One turning vector, and how many steps it has turned
The counts run from 0 to 31.
[130  99 170 125 122 171  94  88 138 121 174 126  76 127 166 113 113 145
  83 116 124 118  90 121 129 158 162 128 151 137  94  99  97 171 113 127]
16
[127 116 150 128 125 164 102  92 112 123 171 136  77 134 170 120 129 146
  86 127 126 109  87 100 140 158 174 125 142 135  81 103  90 167 110 142]
19
[140  89 164 130 120 172  88  97 146 122 168 125  87 128 163 107 106 132
  83 102 120 127  93 115 126 162 151 124 139 137 103  94  91 167 108 122]
24
[117 116 139 138 128 162 107  93 106 134 159 137  75 133 170 125 129 142
  84 122 126 111  87  91 142 165 175 122 137 134  80 106  85 158 114 143]
30
[122 109 140 145 129 160 104 100 107 129 155 142  79 130 171 123 131 137
  86 111 123 111  83  87 139 168 177 120 135 128  86 105  84 154 114 146]
26
[142  88 162 133 116 170  88 102 146 125 163 128  86 123 158 109 105 134
  88  94 112 127  94 111 124 164 154 127 137 122 111  90  91 163 104 124]
13
[140  92 152 148 122 161  80 112 136 130 153 132  91 129 164 108 119 127
  83  82 111 121  90  96 128 173 154 122 130 118 107  91  79 159 105 127]
21
[135 106 146 156 121 157  90 112 120 127 151 135  89 127 162 113 125 133
  87  87 119 116  94  80 129 176 166 123 128 116 104  96  76 152  98 137]
14
[141  94 171 128 116 169  85  96 145 122 167 126  89 121 160 110 106 142
  84 103 118 126  91 119 125 165 154 130 142 126 104  90  99 163 103 126]
9
[127 108 143 158 126 154  97 110 118 128 149 140  81 128 170 120 132 130
  92  98 121 118  89  82 135 178 172 123 129 113  97  96  79 147 102 142]
18
[139  92 171 123 120 167  87  88 144 127 170 127  87 123 162 112 112 142
  86 115 117 126  91 113 125 160 160 131 148 137 102  87  96 168 107 126]
5
[122 114 146 138 123 161 100  98 107 126 166 139  79 130 173 120 130 145
  87 125 127 111  86  89 137 163 176 126 141 130  83 100  93 158 113 146]
15
[144  83 159 145 117 169  85 108 144 125 158 125  91 124 160 110 109 132
  87  86 114 126  94 106 126 169 153 125 133 119 108  92  90 162 101 128]
17
[127 112 141 153 122 152  98 102 109 133 153 141  87 126 170 123 135 142
  86 112 129 116  89  81 138 173 178 126 130 119  94  94  84 152 106 148]
7
[121 116 147 142 122 156 103  96 109 129 160 143  77 128 165 123 134 147
  90 115 125 115  87  84 135 169 181 125 139 122  88  99  86 156 105 146]
11
[136  86 162 136 121 169  88 100 151 117 165 122  91 129 161 109 108 130
  81  87 116 128  90 114 125 161 148 119 135 128 103  98  91 162 104 123]
28
[131 102 138 153 127 158  91 110 124 126 150 138  90 131 167 113 124 124
  86  84 116 117  89  84 134 173 166 113 123 115 102 100  77 150 108 131]
29
[135 110 145 159 121 153  94 107 114 127 146 142  92 121 164 119 130 137
  91 102 126 114  93  77 138 179 176 124 132 110  96  87  88 152 101 147]
3
[125 107 163 125 118 163  97  86 130 126 174 131  77 123 168 113 115 148
  90 126 129 121  89 112 131 158 162 130 147 137  90  97  95 165 113 134]
12
[138 102 174 123 113 163  88  88 139 124 171 125  83 124 163 117 110 149
  85 124 123 121  87 118 129 161 166 133 149 133  97  90 103 169 113 134]
1
[145  93 152 154 120 157  80 106 138 125 153 131  94 120 164 110 116 132
  88  89 117 126  94  96 130 172 162 125 130 120 113  87  88 154 102 129]
6
[124 111 136 151 127 160 101 106 111 128 155 143  81 128 170 118 135 135
  88 107 124 118  88  84 136 171 174 123 130 121  90  98  82 150 105 142]
22
[138  98 149 157 120 156  86 114 130 124 153 132  94 121 159 110 124 131
  87  88 115 121  91  89 127 178 165 122 133 115 107  89  85 151  99 133]
10
[137  91 149 159 128 162  89 109 128 124 154 136  92 128 162 114 123 125
  85  85 116 122  87  92 129 178 160 118 126 116 103  93  82 155 101 131]
25
[146  92 167 147 115 157  84 106 142 126 158 131  93 118 161 110 118 133
  83  94 112 125  93 101 125 175 157 124 131 117 115  83  93 159 102 128]
2
[131  95 169 123 122 168  90  98 140 122 173 125  84 129 163 112 110 143
  88 110 121 124  92 121 129 160 151 124 147 137  99  96  94 170 110 124]
20
[124 106 161 119 121 171 101  84 134 127 176 126  85 132 173 117 109 143
  83 119 125 118  89 124 130 151 155 121 150 141  93 107  94 171 113 129]
31
[125 120 159 129 122 161  98  90 117 127 166 136  76 121 170 120 126 158
  90 131 130 115  89 101 139 164 177 131 148 132  86  98  94 160 109 145]
4
[125 116 162 123 118 159 100  84 118 124 171 134  73 125 166 119 123 148
  87 130 131 116  88 106 133 158 171 132 144 137  87  94  93 164 113 141]
8
[121 108 156 126 122 165 107  89 120 123 172 132  74 126 168 119 119 146
  86 123 129 115  89 106 133 154 167 128 148 138  81 103  90 162 114 140]
23
[128 120 153 133 125 156  97  91 108 129 163 139  76 116 166 121 130 149
  89 128 130 114  85  89 136 163 185 128 142 128  85  93  96 155 108 148]
0
